In the data rows, 128 means zero.
Some points, each followed by its number:
[ 96 112 102 104 142 151  97 120 108 164 139 138 119 101  89 144] 0
[144 113 164 148  69 109  79 139 190 101 116 171 136  96 173 134] 1
[180 123 137 152  69 119 147 119 148 113  96 114 145 147 171 164] 2
[133 122 154 163 117 148 168 140  53 154 177  59 109  90 144  76] 3
[181  95 150 146 155 116 127 153 156 126 106 180 135 150 104 108] 4
[122 163 177  94 164 169 139 111  78 159  87 140  86  65 148 129] 5
[ 78 135 119 140  94 142 154 131 107 127 120 106 100  94 150 111] 6
[111 128 198 154 132  74 162 140 157 135 121 175 171 126 185 103] 7
[186  75 131 131  67 126 115  97 143 174 136 168 164 163 161 168] 8
[170 144 128 170 157 127 105 136 150 102 111 154 163 185 145  92] 9
[142 108 110 144 128 167  87 126 155  87 159 109 160 140  36 104] 10
[ 35 128  66 133 144 157 163 110  74 104 141  30 157 111  46 135] 11
[173  71 157 139 102 102 104 178 179 128 154 151 113 126 125 121] 12
[162 137 133 180  87 123 140 153 183 132 106 159 122 202 175 127] 13
[ 83 110  83 177 186 200 186 144  80 152 124  73  68 102  59 147] 14
[179 131 114 153 145 139 110 184 184  98 111 121 106 154 149  82] 15
[104  99 167 101 108  94 111 124  96 132 164 192 149 111 160 163] 16
[155 139 122 103 174 171 108 124 133 112 132  94 105 147  85 126] 17
[128 108 144 109 138 181 100 127 150 134 141 122 111 111 146  80] 18
[180 131 132 115 180 173 120 122 103 138 160 137 118 139  68 113] 19
New points follow, each followed by the numbers of its five nearest points above, looking only along the 5 directions in which the numbered points spread most, nearest first.
[155 136 145  75 130  89 153  96 134 130 125 152 157 147 167 106] 12 7 1 4 18
[ 75 160 176 125  86  31 178 121  81  90 146 106 176  88 129 118] 6 7 16 3 1
[157 150  94 128 175 166 201 115  85 128 160  77 124 162 150  87] 3 14 17 6 18
[ 81 190 170  79 122  64 126 150 132 166  71 160  58 136 157 128] 7 5 18 6 16
[140 119 105 141 104 141 130 146 163 105  97 127 127 182 126 118] 9 4 15 2 13
[ 97 114 132 151 110 120  82 122 151 135 120 144 147 109 144 197] 16 12 1 2 8
[145 138  69 127 161  61 167 118  99 119 178 107 153 208 129 154] 2 17 9 0 6
[129 145 114  95 166 111 170 145  80 142 187 159 153  88  96 100] 0 18 17 6 19
[142  95 124 178 134 187 142 152 113 116 115 121  76 119 114 147] 17 18 3 19 6
[197  59 140 149  73  63 107 141 189 144 120 171 100 159 130 192] 8 2 12 13 1
